Families of rows that turns and mirrors carry onto each other, the same ones carrying the whole set onto itself: the rest of each named row's family, in list order
4 families of 8 rows
kofu: [ 20.2   1.4  -4.7 -23.9   9.3  12.0   3.1  -9.3   1.8  -7.8 -17.1  -1.7
 -10.7   6.9 -14.5   8.6  -4.4   0.0 -12.8  -6.3  -4.9]
salaz: [  5.5 -10.4  -3.7 -33.9   8.3 -11.5   2.0   3.9  10.1 -26.8 -12.6 -37.0
   3.1 -14.6 -18.0 -10.4  -6.2   3.3   1.8   7.1  -6.0]
bonid: [ 13.6  -2.8   3.0 -21.9  11.1  -1.7  10.6  -1.2  -8.2 -32.8 -21.1 -27.4
  -9.0  -3.1 -14.9  10.2  -5.9  11.1   5.7  -2.6   0.5]
gabog: [ 11.8  -7.2  -6.5 -40.5   1.1  10.7  -0.8  -3.4  19.2  -0.8  -3.6 -13.1
  -0.8 -10.2 -15.9 -14.4 -10.4  -5.1 -17.8   7.7  -8.0]
kaz: [ -8.5   6.2  -5.0   1.9 -10.8  10.5   0.9   6.3 -15.7 -27.5  -3.0  -6.1
  -5.9   9.3 -15.2 -14.9  -4.4  14.2  12.0  17.2  -5.3]
vonin: [-13.3  -8.5  10.9 -15.1  -8.7   1.2 -16.6   9.9 -15.8 -12.6   4.9 -11.2
  -7.7 -13.7 -19.3 -16.2 -16.4   7.0  17.8  17.4  -5.1]
fen: [-13.6 -10.8  16.0 -14.9  -7.1   4.8 -18.6   5.5 -14.1 -11.4   2.9 -13.9
  -7.8  -9.1 -20.5 -14.0 -19.8   7.6  17.5  17.7  -3.4]
Tedo: [-14.9  -7.0  12.2 -15.1 -17.7   6.5 -17.8   7.1 -12.8  -5.8   0.2 -15.0
  -9.9  -7.9 -14.1 -15.3 -21.6   5.9  14.9  16.2   5.1]
fidun: [-15.2   7.4  26.2 -20.0 -19.0  10.5 -10.1   2.0   5.5   2.7   6.5 -16.2
  -1.3  -5.8 -12.3   1.0 -10.2 -10.5   0.6  11.8   0.5]
Zabu: [-10.6  -0.2  -8.0  -0.1  -9.1  14.0   3.5  -2.2 -17.0 -23.2  -1.8  -8.5
  -6.6   5.9 -20.2 -13.5  -0.9  17.8  14.2  18.1  -5.8]
Mubov: [-12.7  20.2   2.7  -2.8 -19.3  15.4  13.6  -1.6   0.8  -5.3   2.6 -11.1
  -5.7   8.0 -11.6   2.3   5.0  -3.8  -4.2   9.4  -2.1]
sasap: [-17.4  -8.0  12.3 -14.2 -10.6   3.4 -16.3  13.8 -15.1 -15.3  -0.9 -12.1
  -4.6  -6.5 -12.7 -15.1 -22.6   5.7  14.3  17.4  -2.6]
peb: [ 13.0  -1.0  -3.7 -22.7   9.1  -6.4  12.5  -1.8  -5.1 -32.2 -19.0 -28.5
 -11.3  -1.6 -14.4   9.4  -6.6  10.1  10.3   0.2  -0.9]
telef: [ -9.6  20.2   0.4  -0.9 -24.6  13.0   3.6  -5.6  -1.7 -13.1   5.1 -10.4
  -3.3   8.7  -9.0  -2.5   6.2   6.9  -3.0  11.3   3.1]
tate: [  5.0 -11.0   0.6 -38.3   2.9  -3.0   7.4   4.5   9.5 -25.4  -7.4 -38.9
   0.9 -20.2 -16.2 -13.3 -12.3   5.9   0.6  11.6  -2.1]
Tepal: [ -9.4   3.3  -8.4   3.0 -11.0   8.5   7.2   1.7 -19.2 -23.4   1.2  -9.8
  -7.5   2.9 -19.2 -11.3  -0.4  16.1  10.8  16.5  -7.8]
maner: [-16.4   8.6  22.0 -20.8 -17.4   7.8 -10.2   6.1   4.4   5.9   6.2 -12.3
  -5.8  -8.5 -11.9  -2.3 -10.8 -12.7   3.2   9.9   0.4]
fela: [  4.1 -17.0  -0.7 -41.2   1.0 -10.4   4.3   5.3  11.4 -21.4  -9.7 -34.0
   3.4 -14.4 -13.7  -9.0 -10.3   9.2   2.4  10.2  -3.2]
Fimo: [  7.8  -8.6  -8.4 -41.1   3.1   0.8  -1.8  -0.7  17.1  -0.6 -13.8 -19.1
   1.5  -9.9 -19.5 -14.0  -8.2  -7.0 -15.4   8.0 -10.5]
dirub: [ 18.3  -2.9  -0.3 -16.5  12.5  -6.2   9.3  -2.9  -3.7 -26.5 -21.5 -26.2
  -2.6  -0.8 -16.4   5.9  -1.9   6.0   4.4  -8.8  -4.2]
Bavi: [ 20.5  -1.3  -4.5 -23.6   7.2   6.5   5.4  -7.7   4.0  -0.3 -22.7  -7.8
  -4.0   4.3 -18.4   2.9  -4.1  -4.4 -13.1  -7.7  -8.9]
vubo: [-10.4   2.3  -7.5  -3.5 -17.9   9.7  -5.7   2.6 -17.4 -23.3  -3.1  -9.1
  -9.9   3.6 -15.6 -14.1  -2.7  17.7  14.2  20.5   1.0]
fas: [  5.8 -12.5  -4.5 -39.0   0.6  -7.6   7.2   2.9   7.8 -20.9  -6.0 -37.5
  -1.2 -19.3 -16.8 -11.9 -16.6   5.6   1.0  13.7  -5.6]
Zil: [-19.6  10.5  23.5 -19.2 -19.5   9.3  -7.7   5.7   1.7   2.9   3.2 -12.6
   2.5  -6.7  -7.1  -6.4 -15.7  -7.9  -2.2   9.4   1.0]
kig: [ 14.7  -6.4  -6.6 -40.9  -1.8   5.6   0.0  -6.1  16.1   3.7  -2.5 -10.8
  -0.6 -12.1 -15.3 -10.7 -12.7  -5.3 -15.4   5.4 -10.3]
gobos: [  9.3  -8.1  -4.1 -43.6  -0.4   3.1   3.2  -4.7  20.3   5.2  -8.9 -13.3
   1.0  -5.8 -15.3 -12.0  -8.9   0.7 -14.6   5.3  -6.8]
guma: [-13.9  11.0  20.0 -12.7 -24.2  10.1  -8.3  -1.2   2.4   4.5   8.0 -16.4
  -3.4  -2.8  -7.3  -3.4 -12.6  -4.9  -2.2   7.5   7.2]
duz: [-10.5  24.3   5.8  -3.7 -19.5  16.4   9.8  -1.4   1.0  -9.1   1.2  -6.5
   1.1   9.3  -8.9  -6.3   2.9   0.8  -4.4   8.6  -1.9]
pupo: [ 18.2  -8.2   1.2 -21.5   7.5  -9.1   9.6   0.6  -2.4 -30.7 -18.6 -25.5
  -5.9   3.4 -14.8   8.7  -4.8  14.4   7.2  -1.0  -2.8]
fop: [-12.2  17.5   2.6  -5.0 -20.8  19.2  11.8  -5.3   2.8  -8.8   2.2 -11.3
  -0.5   8.7 -11.3   1.6   8.9  -0.1  -3.1  12.2  -1.9]
tavek: [ 22.0   5.4  -5.5 -24.7   6.6   6.4   5.2 -10.9   3.1  -7.3 -15.1  -2.0
 -10.9   5.8 -12.4  10.7  -2.6  -0.5  -6.3  -8.1  -5.4]
bitu: [ 23.0   1.0  -2.3 -24.0   6.0   4.3   8.1  -9.4   6.4  -4.3 -17.8  -5.0
  -8.3  12.2 -16.7   5.2  -3.1   6.4 -10.1  -6.4  -6.2]

Same family as kig: vonin, Mubov, peb, Tepal, maner, fas, tavek
Same family as Bavi: salaz, Tedo, telef, Fimo, dirub, vubo, guma
Same family as kaz: sasap, fela, Zil, gobos, duz, pupo, bitu

